One vector is turned by the same rotation once a tick. Each row is the vector after some number of ticks, and that number follows the row.
The counts run from 0 to 477.
[177 123 150 132 122  93  94 158 118 149 121 146 111 162 139 150 113  95
 168 120 121  88 127 102 115 127 103 128 102 132 175 148 149 131  89 105
 147 122 140 128 107 142 118 132 111 169  97 146 166 119  93 149 113 136
 131  77 178  88 130 107 143 197  85 146 169 120 165 110  92 125 131 155
 189 120 135  96 105 134  88] => 280
[119 143 101 137 164 182 102 122 100 127 136 132 184 164 151 133  84  90
 142 107 139 129 127  96 162 116 117 118 146 144 166 111 135 168 119 109
 127 110 157 119 114 155 136 164 143 129 105 187 110 119 116 135 129  95
  97 103 135  89  98 162 136 142 102 172 141 132 117  75 104 111 115 130
 181 131 129 140  91 198 164] => 180
[122 161  63 125 144 148 168 122 152 136 152 126 163  81 132  81 138 116
 130 123 120 157 131 149 138  87  96 148 178 189  97 127 121 133 157 123
 115 176 148 138 119 122 112 130 145  96  99  89  81 130 110 127 149 119
 109 144  78 120 119 158  99  77 144  95  92 134 162 139  98 135 129  95
  94  92 119 143 169 148 117] => 18
[138 158  69  99 129 178 178 108 104 118 156 157 139 140 159 119 130 138
 132 110  92 108 112 126 114 108 133 106 149 142  99 180 107 106  97 126
 153 137 129 139 121 109 107 158 134 143  97 127  89 142  77 147 138 114
 129 142 140  86 157 137 112  63 135 142 101 160 142  92 105  83 100 114
 166  90  72 122 118 163 140] => 171
[142 111 126 114 146 140 116 124 128 121 152 110 153 126 130 132  76 129
 142 104 115 158 117  83 100 128  46 154 135 155 102 135 166 187  95 109
 118 157 146 128 104 172  99 116 125 103  99 120 139 125  83  86  96 119
  76  96 120 137 117 126  90 172 143 139 145 135 161 125  88 139 134 155
 147 111 119  83 131 185 106] => 80
[127 148  95 142 156 159 117 155 102 138 135 176 177 154 115 127  87 108
 121  97 148 130  96 113 156  70 124 132  77 203 122 125 134 166 109 134
 112 111 184 144 134 167 107 125 166 149 125 175 132 132 111 111 126  91
 103  93 128 127 112 187 118 133 118 138 108 130  85  75 109 155 131  85
 165 120 113 144 120 143 126] => 459
[135 139 126 102  85 109 159 111 148 133 150 132  94 118 130  92 124 154
 110 128 104 154 104 109  98 134 112 132 118 161  80 167 146  86 102 160
 144 162 103 157  91 151 122 117 142  97 121  71 121  93  87  60 116 132
 155 154 107 147 154 102 124 104 133  87  63 160 148 134 102 146 119 122
  86 106 114 107 155  79 137] => 160
[148 102  95 107 115  86 195 126 158 137 149 121  88 173  92 150 143 193
 135 147  89 128 124 142  92 118 111 138  70 164 118 170 126  71  70 124
 153 142 139 128  96 110 115 127 109 141 102  88 108 128  95 131 118 126
 136 125 137 100 135 142 130 138 110 103 144 109 170  97  83 114 138  99
 157 107 115 105 153 101  90] => 312
[ 89 105  80 130 143 160 197 113 137 115 165 154 142 201 101 149 100 190
  87 116 112 155 110 112 127 124 125 132 111 164 129 162 116 118 105 135
 143 126 187 144 155 132 124 139 146 105  96 137 102 138 116 140 139 118
 109 116 113 128  82 195 103  95 136 145 113 133 121  83 137 127 133  79
 139 118 113 134 137 121 151] => 107
[139 100 113 106  95 133 155 110 146 109 140 136 125 120  94 138 146 130
 162 158 136 148 147 108 111  81 151 147 190 182 102 151 153 104 109 138
 154 162  75 100  73  73 154 149 100 155  96  75 100 141 101 149 116 101
 125 143 144 118 129  97 128 118 130 124 148 119 168 104 122  71 116 142
 144 125 113 107 143 130  98] => 376
[102 113 105 121  87 128 163  92 139 140 146 105 127 125 123  96 102 163
 108  96 111 151 119  96  73 183 106 107 130 150 107 130 130  85 110 130
 147 145 125 152 127 164 134 122 130  64 111 103 108  74  85  69 102 116
 118 165 114 135 120 118 118 118 130 104  75 137 143 118 109 154 128 130
  89  92 144 127 180 107 159] => 158
[136 131 136 155  77  79 119 139 154 148 101 155 128 143  87 114 150 122
 167 144 157 114 137 130 143  72 156 144 104 212 152 117 151  88 156 161
 152 132 119 121 124 117 143 126 126 146 125 110 129  91 131 116 141 129
 156 123 126 116 124 106 146 149  88  85 112 100 148 121 111 145 143  91
 125 120 173 140 152  38 100] => 304
[106 154 137 148 112 125  91  79  94 153 126 103 182 139 125  94 134  90
 158 119 156 118 153  99 141 142 121 121 162 131 165  75 149 137 135 134
 126 122 126 101 107 139 157 173 116 126 131 148 127  80 131  74 149 152
 155 123 105  68 111  99 154 174  92 104 117 111 136 129  74 115 123 129
 161 124 194 131 110 136 152] => 229
[122 147  73 132 158 153 158  87 117 152 144  87 162 134 145 100  99 129
 129 136 118 160 135 120 150 136  97 118 161 157 139 116 119 127 115 106
 121 134 136 114  86 145 120 136 147  73  97 139  78  96 113 100 129  94
  97 166  98  81 112 172 157 110 108 124 133 111 134  69  72 126 122 114
 120 103 132 145 140 205 175] => 221
[123 122 127 106  87 131 156 143 153  85 140 192 114 155 133 128 132 132
 131 163 140 152 125 101 121  78 162 147 189 171 101 182 152 110 133 180
 168 146 120 142 102  96 154 135 136 137 103  86 107 137 106 148 146 126
 128 137 133 143 122 107 110  89 158 139  92 151 158 118 175 106 111 120
 118 146 107 130 132  73 114] => 97
[135 161 106 138 162 182 109 133  95 132 130 157 180 166 155 140  96  83
 142 118 144 120 119  96 161  87 128 128 128 147 157 123 139 172 122 122
 124 100 161 117 108 154 128 161 152 161 111 187 123 135 115 129 135 115
 108  84 140  86 113 160 146 146 113 157 137 140 111  87 103 120 110 112
 185 143 135 141  79 185 150] => 179
[140 157 137 104 121 107 137 107 139 139 127 103 125 127 134 117 125 119
 138 193 123 184 121 109 172  85 106 179 146 156 120 133 167 144 112 167
 108 140  98  99  30 148 135 136 144 123 133 108 117 109 107  74 133 117
 159 141  92 111 129 121 170 143 129  82 111 136 139 129  75 138 119 111
 118 154 139 127 100 145 145] => 225
[105 140 130 141 116 128 111 122 125 132 137 156 169 144 138 101  82 115
 105  91 141 132  96  97 140 128  94 136 109 158 138 119 149 167 147 153
 132 125 179 158 157 194 129 125 161  90 119 146 147  80 116  53 146 137
 137 100  96 146  97 141 104 155 131 114  63 146 107 142 113 188 134  98
 122 112 161 135 141 107 142] => 154
[121 100  99  98 151 140 162 113 134  96 161 116 137 168 115 154  88 160
 105 173 107 192 116  91 139 106  85 172 154 145 106 157 175 177  78 144
 112 139 144 112  56 143 120 129 131 120 108 116 119 157 100 109 109 111
 104 113 120 140 104 154 124 140 158 149 138 140 150  90 112 127 116 132
 146 153  97 107 101 175 131] => 426
[156 122 173 120  74  85 128 134 129 137 121 147  75 174 138 137 129 125
 151 149 131 104 126  93 106 142 140 111 146 116 181 154 147  78  96 153
 179 114 101 132  88 109 155 146  97 150 107 114 156 106 100 144 122 163
 171 116 163 103 144  76 157 167  95 132 127 132 159 129 118 110 111 154
 147 148 160 114 110  84 121] => 239
[154 154 157 106  72  92 132 151 131 131 129 183  88 154 159 118 135 122
 132 133 131 106 101 101 120 109 149 119 118 151 128 171 146  86 132 178
 168 122 122 156 125 140 143 136 143 141 129  99 150  92 107 112 139 167
 186 112 142 127 150  85 138 132 116 107  66 159 138 141 128 150 124 106
 122 138 126 126 129  40 117] => 201
[115 131 143 152  95 110 153 123 130 136 127 161 138 170  95 124 155 122
 129 136 161 128 151 106 136 108 162 126 177 163 176 115 141  93 155 166
 168 120 125 104 128  81 189 166 111 148 121 122 112 126 152 185 164 144
 154 108 127 119  94 110 147 133 115 133 124 123 150 127 140  80 127 101
 137 150 171 178 123  61 133] => 341
[164 157 128 172 138 109 121 163 122 197  97 139 123 130 153  92  99  97
 130 110 164 131 100 109 140 147 130 107 122 189 176 100 134  88 148 116
 139 109 134 143 123 162 134 114 163 124 121 164 132  87 143 163 108 116
 114 115 128 124 102 159 176 147  89 128 138 119 123  92 109 159 130 118
  91 137 152 189 149 122 144] => 254
[119  81  86 114 141 132 198 100 133 129 149 116 127 165  70 162 125 204
 129 130 106 146 127 119  92 126 119 134  97 175 106 148 142  90  69 115
 134 149 124 105  94 102 127 132 108 141 100 113 103 149 101 134  98 104
 109 122 137 111 115 153 127 132 115 132 150 112 146  60  95  94 130 102
 159 104 108 113 132 134 125] => 70
[122 105 102 134  93 123 105 119 169 109 137 115 158  94 123 108 113 110
 158 138 153 140 166 108 117 128 122 130 236 163 149 112 134 119 148 104
 157 164 118 128 112 103 147 129 105  93  69  98 101 102  94 135 135 108
  83 170 119 113 107 104 112 123 116 136 156  93 200 127 139 104 132 170
 122 120 156 124 175 137 115] => 335
[104  95  76 134 120 123 188  91 148 134 145 116 137 176  86 142 145 186
 138 116  94 107 143 153  97 137 111 118 100 164 153 139  97  69 104 109
 157 142 152 130 144 104 116 139 102 114  87 118  99 111 103 139 124 124
 126 138 112  78 119 150 120 114  87 110 138  89 168 101  98 108 145  98
 157  76 140 119 172 105 125] => 310
[141 131  96 132 129 135 143 143 125 130 137 153 118 171 171 125  91 122
 125  91 114  92 126  99  99 174 115  93 146 107 206 150  91  96 137 102
 190 108 171 166 180 141 118 131 129 102  66 157 132  99  89 183 122 126
 106 119 153  93 108 135 119 122  92 169 143 129 163 103 135 117 123 143
 149 113 125 133 148 132 140] => 245
[125 146 103 146 158 169 126 124  89 143 141 162 204 168 100 146 114 108
 141 100 135 114 123 111 147  77 140 139 116 174 125 117 153 164 117 128
 116 119 158 105 129 120 137 169 127 183 115 175 117 142 121 141 141 122
 122  70 144 100 106 164 124 144 122 149 124 131 104  91 101  97 119  96
 195 120 121 143  88 139 130] => 420
[162 120  88 110 100 142 135 158 140 118 132 155 100 152 159 136 107 147
 130 112 101 103 101 118 110 115 131 106  95 172 125 189  97  72  98 112
 168 134 137 174 135 153  76 104 146 118  73 129 134 106  58 145 104 101
 105 147 154 109 148 133 113  89 100 141 114 130 147  78 127 141 124 123
 145  85  97 109 171 118 121] => 208
[111 146  82 142 164 179 134 126 105 141 141 147 186 156 123 133  87 128
 115  90 136 140 101 125 154  90 115 132  97 191 129 124 123 162 122 112
 123 112 176 138 140 157 115 139 163 121 117 173 109 116 113 104 134  93
  94 102 111 119 109 186 120 108 126 136 107 130  87  80 100 147 136  80
 159  99 125 141 125 171 145] => 460
[160 137 149 139 124  97 137 124 103 171 125 117 109 181 136 145 145 116
 156 127 122  98 128 100 102 144 121 128 110 118 177 136 152  97  94 125
 160 117 129 104  89 109 156 157  87 175 119 145 135 126 120 170 115 175
 163  82 152  81 141 104 167 189  82 137 160 128 147 118  70  79 115 145
 182 137 142 120  94 128 127] => 278
[ 96 107  73 122 139 159 166 132 139  97 154 174 161 200 101 152 109 174
  98 110 120 142 113 114 137  89 122 136  98 174 126 160 122 136 116 137
 148 125 194 149 165 140 109 127 151 115  90 145 109 137 100 136 135  98
 106 104 121 130  97 184  83  99 128 153 118 125 133  84 146 148 137  80
 157 114 104 125 140 116 127] => 106
[110 103 147 114  78 117 158  99 139 121 146 120 108 131 130 106 107 154
 108 108 136 165 138  62  66 184 117 116 186 127 120 131 152  92 119 157
 157 146  98 140 102 126 163 140 109  81 101  84 126  95 102 106 108 134
 125 147 114 148 115  90 114 123 144 128 101 144 170 142 136 118 117 162
  92 122 146 109 160 103 140] => 439
[111 111 118 151 128 156  95 130 114 119 115 170 165 186 124 155  83 112
 123  84 165 116 132  69 130 139 164 102 150 151 181 112 141 133 130 123
 153  96 151 119 146 134 158 154 133 151  99 181 134 128 128 150 127  99
 100 108 154 108  82 154 127 149 104 171 154 118 118  78 148  97 118 137
 171 144 142 155 106 132 155] => 141
